A single turn carries every row of the set below to another of its rows. Some are shown first; where does it send the rows asked next?
dalib: [-6.6 7.5 14.2 8.2 -5.5 23.6 -44.3 -6.8 47.4 -39.7 18.3 0.8]
Susa: [-21.5 -9.6 -16.2 -2.4 -1.4 24.6 12.0 -20.4 -19.8 31.4 -21.2 25.9]
kogot: [-15.2 5.9 17.2 -14.4 -44.5 4.8 -22.6 20.1 2.5 8.4 -5.8 35.9]
pema: [15.2 -17.9 -8.5 -3.9 21.4 -57.9 -34.6 48.0 6.3 -9.6 6.4 -14.1]
Vop: [31.4 5.3 -36.4 1.1 2.1 -3.3 51.5 12.5 -16.6 20.2 -5.1 -2.3]
rugi: [18.8 -30.3 -29.2 -10.2 50.3 -31.5 -44.5 35.0 2.1 -6.1 17.6 -9.3]
fovo: [-16.4 -14.2 -18.8 -27.9 -1.4 23.7 -7.9 -24.3 -6.6 30.9 -15.2 28.4]
nebo: [38.8 7.8 -31.5 -10.2 -14.9 -9.0 50.3 8.0 -10.0 6.3 -14.0 5.6]
Boz: [-14.8 4.3 -21.0 -3.5 21.8 49.1 -11.9 -39.5 -6.9 4.0 -0.9 -6.5]
sefi: [17.0 -31.9 -23.7 -13.2 42.8 -36.0 -41.9 41.4 0.4 -8.2 17.0 -9.0]
zubiz: [19.2 -9.0 -53.2 -1.9 43.4 -22.9 -40.1 32.6 -17.8 4.3 14.6 -18.1]
varev: [50.3 23.2 -49.6 15.0 19.9 14.4 22.1 -21.0 18.4 -12.2 -5.4 -6.8]
lazot: [-27.5 -11.7 30.5 1.8 -33.9 3.2 0.2 17.3 -10.8 -3.4 -7.2 27.4]
Dimag: [17.5 -33.1 -25.4 -17.6 42.1 -37.9 -35.6 39.4 -5.0 0.0 14.2 -8.0]
lodig: [22.2 -13.5 -45.7 -0.7 53.7 -37.3 -31.6 15.1 5.0 10.7 -2.4 -17.2]
pezav: [39.3 18.6 -53.8 30.8 40.6 24.1 13.3 -11.1 -2.9 -8.7 4.7 10.0]
Zuf: [-12.9 -14.5 -19.1 -34.3 -13.6 16.4 12.9 -12.9 -7.5 35.8 -17.2 12.2]
tofep: [25.2 5.5 11.5 11.8 -28.0 -19.9 33.8 48.5 -3.1 -18.6 11.7 -0.1]
Beso: [56.7 16.3 -58.2 16.1 20.3 14.9 16.7 -11.3 0.8 -10.4 -3.5 -6.0]
Kes: [36.7 11.6 8.7 3.8 -36.8 -20.5 27.6 35.4 9.5 -35.0 2.6 1.3]
Didi: [16.4 -14.3 -41.6 -11.6 24.5 -33.6 -31.7 49.7 -27.7 8.3 11.1 -14.0]
Mun: [-0.7 5.5 -36.6 -1.6 22.4 41.5 -22.9 -41.3 28.7 7.5 -2.6 -0.4]
tebo: [-18.1 9.8 14.2 13.2 8.1 40.9 -35.9 -18.7 15.4 -37.8 16.5 -8.2]
viri: [42.7 6.3 5.7 10.8 -32.0 -18.9 15.1 42.2 -1.9 -42.0 9.6 1.4]
goru: [-25.6 -10.0 4.1 -25.7 -14.9 26.4 12.7 -9.0 -29.7 16.4 -8.0 3.8]
Nete: [-10.0 -0.4 -20.1 0.2 20.8 40.1 -41.9 -37.2 25.6 -3.6 0.6 17.7]
muvir: [15.8 -22.2 -30.2 -16.4 31.6 -52.8 -17.8 34.9 -8.3 17.4 -5.9 -10.5]
fiku: [-10.0 21.0 13.7 11.3 -22.4 22.0 -55.1 3.0 32.2 -23.3 9.2 26.5]
dag: [-17.6 -2.6 23.3 1.5 -12.6 17.7 -49.9 -2.3 32.2 -31.0 13.2 20.8]
Zera: [14.6 -10.3 -26.2 -3.4 21.1 -36.2 -43.6 58.1 -16.0 -11.9 23.7 -15.0]
boru: [35.9 22.3 -7.0 43.7 17.0 9.0 -11.6 18.4 19.3 -55.8 25.8 11.5]
Femo: [-24.9 -16.6 22.9 -27.6 -32.7 3.1 -16.1 9.9 -1.1 0.8 -1.7 31.7]
ved: [26.2 3.4 13.1 17.4 -23.9 -17.8 20.7 51.1 -11.9 -34.4 14.3 23.7]
nov: [-16.7 -10.9 29.7 -23.7 -43.9 -1.3 -7.9 25.1 11.6 -10.9 4.2 11.2]
Muz: [45.8 0.2 -31.6 -8.7 -16.2 -8.4 42.1 20.4 -24.1 2.6 -10.6 6.1]
givu: [27.3 -0.6 -32.1 2.6 1.9 -2.6 45.7 18.9 -33.5 11.1 -4.9 24.1]
ler: [39.4 23.9 -47.1 32.1 32.5 19.8 16.7 -11.9 17.6 -9.2 9.4 -12.8]
Sis: [-11.1 5.5 -21.7 -18.6 -16.1 24.4 -11.6 -11.3 -6.2 38.6 -18.6 33.9]
lav: [-13.7 7.4 -20.0 27.2 24.5 42.9 -25.9 -36.8 15.0 -2.5 -5.0 14.5]
Zabig: [18.8 -5.5 -38.9 5.8 38.6 -25.2 -52.3 43.0 -6.5 -16.1 24.0 -18.6]
Vov: [52.8 21.9 -19.3 33.9 6.5 7.3 -8.7 10.4 23.5 -55.5 17.2 -8.0]
nor: [21.1 -9.0 -23.5 9.1 46.7 -42.5 -47.5 27.1 20.0 -17.0 10.7 -19.0]
sud: [44.8 27.2 -9.7 28.6 -1.6 2.6 -1.3 4.4 37.6 -53.8 14.0 -8.6]
zega: [-2.0 21.6 -29.0 8.6 6.9 40.9 -42.5 -28.7 23.7 8.9 -4.4 25.1]
rak: [-21.4 5.5 26.3 30.9 -8.4 22.8 -35.4 -0.7 24.3 -38.3 9.4 16.3]
Gep: [33.3 25.5 -0.5 40.7 4.7 2.6 -1.3 23.5 31.5 -48.5 26.0 -12.3]
Logud: [-28.0 -4.5 36.9 -10.0 -29.0 17.0 -12.7 12.4 -7.4 -25.9 9.7 1.6]
zoza: [18.5 -32.1 -33.1 -17.5 48.4 -33.1 -37.7 32.1 -2.1 0.4 13.8 -9.9]

nor moves to lodig
Boz moves to goru
zoza moves to Dimag
Now these:
Mun moves to Zuf
Susa moves to lazot
zega moves to Sis
pezav moves to givu
Muz moves to viri
Kes moves to sud
Femo moves to dag
zubiz moves to Didi
Vop moves to tofep

A single turn carries every row of the set below to another of its rows. Some are shown first; where does it send the rows asked next?
kevo: [11.9 33.4 10.0 -35.0 -61.1 -6.7 -59.0 -34.6 -10.3 -35.5 -48.6 -56.7 -6.4 22.1 26.2 -20.1 -26.8 34.3 -22.2 -5.3 -2.4 -14.3 57.7 33.5 -17.8 -1.5 30.7 -38.9 7.5 46.7]
fimas: [-24.7 19.9 -6.1 -1.7 -64.6 7.3 -21.3 -41.0 -34.8 -6.0 -63.9 -30.7 20.5 10.3 -9.2 47.4 -44.4 -53.8 -53.4 -34.3 -0.2 -16.3 18.3 30.1 -52.0 -8.5 1.7 18.0 51.6 61.2]
pova: [32.6 13.6 6.5 41.2 -27.2 46.6 43.2 -42.0 22.8 4.3 -44.7 -3.5 11.3 -1.1 -24.9 18.0 -42.2 16.2 10.1 0.6 20.3 12.5 15.2 -35.5 27.7 4.0 2.6 -9.9 43.4 37.8]
kaz: [44.6 22.3 -1.8 -11.8 -19.3 36.2 20.9 1.9 -45.5 12.0 -25.7 19.2 24.9 29.4 -35.2 2.4 -29.1 -5.5 13.7 -19.0 39.0 12.6 40.0 -25.2 32.4 -11.5 -6.2 -13.6 13.4 73.2]
Fugov: [48.7 31.5 19.2 -7.7 -76.6 19.5 -29.9 -37.8 -29.8 5.2 -26.8 -71.1 -15.8 -13.4 -28.6 -36.9 6.0 -23.3 -14.8 -65.7 -13.2 6.1 32.1 18.7 1.3 -19.6 68.5 -5.2 39.7 40.9]
Rura: [-0.9 -20.1 4.5 -1.6 -68.3 20.5 -2.5 -39.3 -10.4 18.3 -76.5 -39.7 -19.4 4.9 1.0 21.2 -74.5 -41.4 12.1 -68.8 -27.5 31.7 5.7 32.9 13.8 -8.8 11.3 -24.2 56.7 44.8]
ped: [-3.7 -10.9 22.6 -7.0 -59.8 13.1 32.6 -44.3 -9.1 -18.1 -57.4 7.0 39.4 10.8 -37.6 26.9 -5.9 -14.8 -1.9 -6.6 55.1 0.8 15.6 -43.7 -16.8 11.0 34.9 -5.2 8.6 20.9]
Rebal: [46.6 53.6 10.8 44.1 -31.2 29.6 21.3 -41.2 1.9 19.9 -54.1 -16.0 -3.5 -0.7 -21.4 -7.0 -10.7 4.4 10.7 -15.0 5.5 -8.8 2.7 -24.4 47.6 -6.6 27.9 -43.8 41.1 41.9]
pokep: [-4.4 6.4 -29.1 22.6 -66.9 17.2 12.2 -33.6 -18.0 16.5 -79.5 -56.1 2.4 15.3 -1.3 19.6 -97.8 -20.3 -3.0 -49.5 -28.3 1.4 -2.2 35.8 -18.9 -0.2 8.5 -12.7 39.6 30.7]
Puz: [-23.0 1.6 -16.2 -21.4 -26.2 -2.6 -49.2 -16.7 -31.4 1.2 -45.8 -26.8 -5.4 63.5 -10.9 44.9 -58.1 -13.1 -6.7 -52.5 36.2 11.4 19.0 55.1 -2.5 -26.5 8.5 -3.2 36.3 62.8]
fivu: [-22.7 -5.3 4.7 4.0 -59.5 1.7 7.6 -29.8 0.7 -7.6 -57.4 -13.3 5.2 12.1 -20.7 58.0 -42.3 -73.9 -23.5 -21.6 -4.2 -26.9 9.0 56.0 -46.6 -8.3 18.2 3.0 19.6 46.4]
rezam: [23.2 20.4 35.9 -22.6 -97.2 25.7 -3.1 27.3 -6.9 -4.9 -37.2 -29.6 -58.9 1.5 -36.7 3.1 20.1 22.6 -1.8 -30.0 -20.3 8.5 40.9 8.2 35.2 -5.8 30.2 -0.3 31.4 35.0]
Nagu: [48.9 50.0 -6.9 54.5 -37.2 30.7 27.6 -15.7 0.7 15.5 -30.3 -35.3 -5.6 -0.8 -35.2 -32.4 -20.0 33.6 -7.1 -26.4 6.5 5.9 20.2 -11.9 35.2 9.2 1.8 -19.1 19.5 38.9]
difi: [-20.2 7.7 -27.6 -44.4 -23.2 -8.0 -39.7 18.5 -25.2 2.9 -16.7 -26.0 -8.8 42.1 -6.7 3.5 -58.1 -9.5 -56.9 -21.5 0.0 -12.8 20.7 32.7 -16.6 -38.6 -12.0 6.2 31.3 65.9]
geg: [-18.4 0.1 0.7 1.0 -78.8 4.7 5.7 -12.8 -1.9 -1.3 -50.9 -28.2 6.4 17.0 -5.1 56.2 -34.4 -73.6 -37.6 -10.4 -37.3 -25.8 20.2 34.1 -45.9 -12.5 33.3 11.3 19.0 61.5]
Tis: [4.2 24.4 47.0 -8.6 -63.6 -14.0 -0.9 28.3 -9.7 -6.3 -31.5 -39.7 -43.1 -3.3 -29.2 3.5 13.0 12.9 -5.5 -25.8 -22.5 1.4 47.1 15.5 55.2 -8.4 21.9 12.3 54.2 33.2]
bor: [31.8 36.4 12.3 28.2 -29.6 22.9 24.0 -43.1 1.6 21.4 -68.9 4.4 -12.2 -4.7 -36.4 5.6 -13.6 5.9 35.5 -26.1 24.4 -3.3 -9.8 -15.0 41.2 3.4 14.7 -29.2 41.1 40.3]
rereg: [18.0 41.7 4.8 -40.9 -50.9 -9.2 -60.8 -55.4 3.7 -14.9 -34.4 -64.3 -5.7 32.9 10.7 -15.4 -39.2 34.8 -22.8 -5.7 4.3 -5.2 30.4 11.8 -19.6 2.4 40.3 -7.8 -16.7 40.7]
tuk: [3.0 -14.0 -3.6 2.1 -73.0 5.7 8.5 -20.9 -2.5 12.6 -69.6 -48.9 -34.0 25.8 8.6 13.5 -73.9 -15.1 -4.3 -67.4 -50.2 39.0 7.5 24.0 13.9 -18.5 20.1 -12.0 54.8 35.1]
gal: [0.5 -33.3 30.1 -20.2 -71.3 25.9 -4.4 35.7 -4.1 -6.3 7.9 -35.8 21.1 13.3 5.3 14.7 -20.5 -19.5 15.3 25.7 -18.3 -21.0 13.4 -8.0 11.5 -9.4 50.8 -13.1 22.6 9.8]
sifil: [38.4 25.9 14.4 -13.0 -28.1 13.9 -9.1 -25.1 -47.3 -22.5 -33.4 -3.9 45.7 55.0 -19.8 -14.9 -6.1 4.5 15.6 -18.5 15.8 15.5 46.1 -21.3 19.1 -14.9 -3.5 -24.4 -22.6 75.1]
vof: [29.4 24.1 18.5 -3.2 -21.1 29.9 -9.9 -40.2 -29.4 -20.2 -39.2 9.3 42.3 49.7 -37.3 -6.0 -12.0 -11.0 34.4 -20.4 37.5 20.6 44.1 0.9 14.8 -9.1 -7.8 -18.4 -3.5 81.7]
gegi: [-12.3 13.1 -22.6 -18.0 -22.0 4.7 -50.3 -2.3 -23.2 -5.2 -20.5 -29.9 -16.0 74.0 0.3 35.9 -45.9 -19.7 -31.0 -38.7 16.8 11.4 12.2 48.1 -4.3 -49.8 13.5 2.0 42.9 63.2]
Guva: [-15.8 -9.2 4.1 12.7 -73.8 18.0 3.3 -4.8 2.4 0.4 -31.5 -33.3 13.4 6.9 -4.7 30.1 -32.9 -37.5 -36.5 -31.7 -56.7 -44.0 22.8 19.2 -61.9 -4.9 5.9 23.1 57.9 46.6]
zifa: [27.2 -7.8 0.2 -10.8 -70.5 5.8 -10.1 0.7 -23.4 -38.9 -18.1 -39.6 -6.8 8.2 10.7 -12.9 0.6 -1.1 -0.8 -26.3 -7.2 -45.6 0.9 36.3 -53.9 -20.1 46.5 -32.8 7.8 -11.9]
kulu: [-8.8 45.8 43.5 -32.8 -48.4 50.0 -24.0 -6.5 30.5 -43.8 -13.9 -38.2 -13.4 62.3 -15.6 -9.8 -30.3 0.9 -3.8 7.4 -13.8 -11.6 60.5 13.8 3.2 -31.7 -3.4 -19.0 24.5 27.4]
gaf: [4.9 -2.5 25.8 7.3 -57.0 5.9 32.9 -40.5 -9.4 -31.3 -48.8 -4.2 36.8 14.6 -35.9 20.9 13.8 5.9 -23.5 -8.9 35.0 -12.0 8.0 -56.5 -22.2 -14.9 37.4 -1.1 14.8 11.4]
dof: [29.2 8.5 10.5 -4.2 -53.1 7.3 -43.6 -35.4 -25.1 -12.7 -38.5 -83.8 -19.9 -26.9 -20.6 -33.6 17.2 -19.6 -13.8 -34.7 -26.1 -9.9 23.6 30.4 16.3 -18.9 60.7 -18.3 48.9 33.7]
nizul: [-2.6 -9.0 -26.4 19.6 -54.6 22.4 2.7 1.0 -4.2 19.6 -35.7 -83.7 -21.2 15.0 0.1 -11.1 -76.3 -10.0 -24.0 -57.2 -33.3 30.1 33.5 24.4 18.2 -3.9 10.9 -6.8 56.4 35.0]
veziv: [11.3 26.4 32.5 -35.1 -47.6 52.5 -39.3 -14.9 31.9 -25.6 -9.3 -30.2 -20.2 73.1 -45.7 -13.5 -15.8 20.5 -3.3 11.8 -18.7 -4.0 44.4 19.3 6.4 -22.1 34.1 -8.7 19.9 25.8]
Zadal: [24.5 -26.6 30.5 -16.4 -77.3 31.2 -19.5 18.9 9.3 -11.0 13.0 -17.1 -1.9 8.8 7.1 20.7 2.6 -12.3 -8.0 40.5 -15.2 -0.8 16.4 5.1 5.6 16.9 49.1 -9.5 7.9 22.7]
Pakuz: [6.5 6.3 20.9 -12.8 -31.5 19.5 31.2 -40.4 -14.3 -10.4 -50.2 7.4 34.1 25.6 -65.3 30.4 -3.9 -2.5 -4.7 -13.2 15.2 -12.3 36.5 -55.2 -11.4 3.5 3.9 33.8 18.6 43.6]
rinen: [12.6 1.3 18.5 14.8 -67.3 16.9 11.0 -28.6 -8.7 3.8 -29.2 -11.9 45.4 -0.7 -28.7 9.4 7.2 27.9 -27.9 -9.5 5.4 -29.9 9.0 -64.4 -30.3 21.3 27.9 14.2 34.6 26.8]
Fize: [4.8 -5.1 -28.1 -6.1 -20.3 -11.3 -29.5 -17.7 -57.9 1.4 -38.5 -27.6 10.1 31.9 -11.6 8.0 -69.2 -28.7 -25.4 -51.5 4.9 23.9 -8.3 56.8 -3.8 -35.7 -5.2 4.7 45.6 52.9]
vizoz: [50.2 1.4 8.3 5.9 -80.9 1.7 -9.0 -6.5 -8.5 -25.4 -4.0 -19.6 -1.6 -13.4 18.7 -2.3 -7.6 7.7 -5.2 -20.6 -0.3 -29.6 -19.4 35.8 -55.9 -28.4 40.8 -12.7 -2.6 18.6]
puba: [34.6 23.7 5.7 -32.6 -29.3 31.3 -13.8 -17.9 -34.5 -10.9 -9.3 -1.3 43.8 34.4 -41.7 -47.3 -17.6 3.3 -27.7 -7.1 16.1 4.6 31.1 -31.5 -1.9 -24.4 -12.1 -12.9 -10.5 66.7]

pova moves to Fize
Nagu moves to difi
Now these:
rezam moves to kevo
ped moves to Rura
vizoz moves to Tis
sifil moves to geg

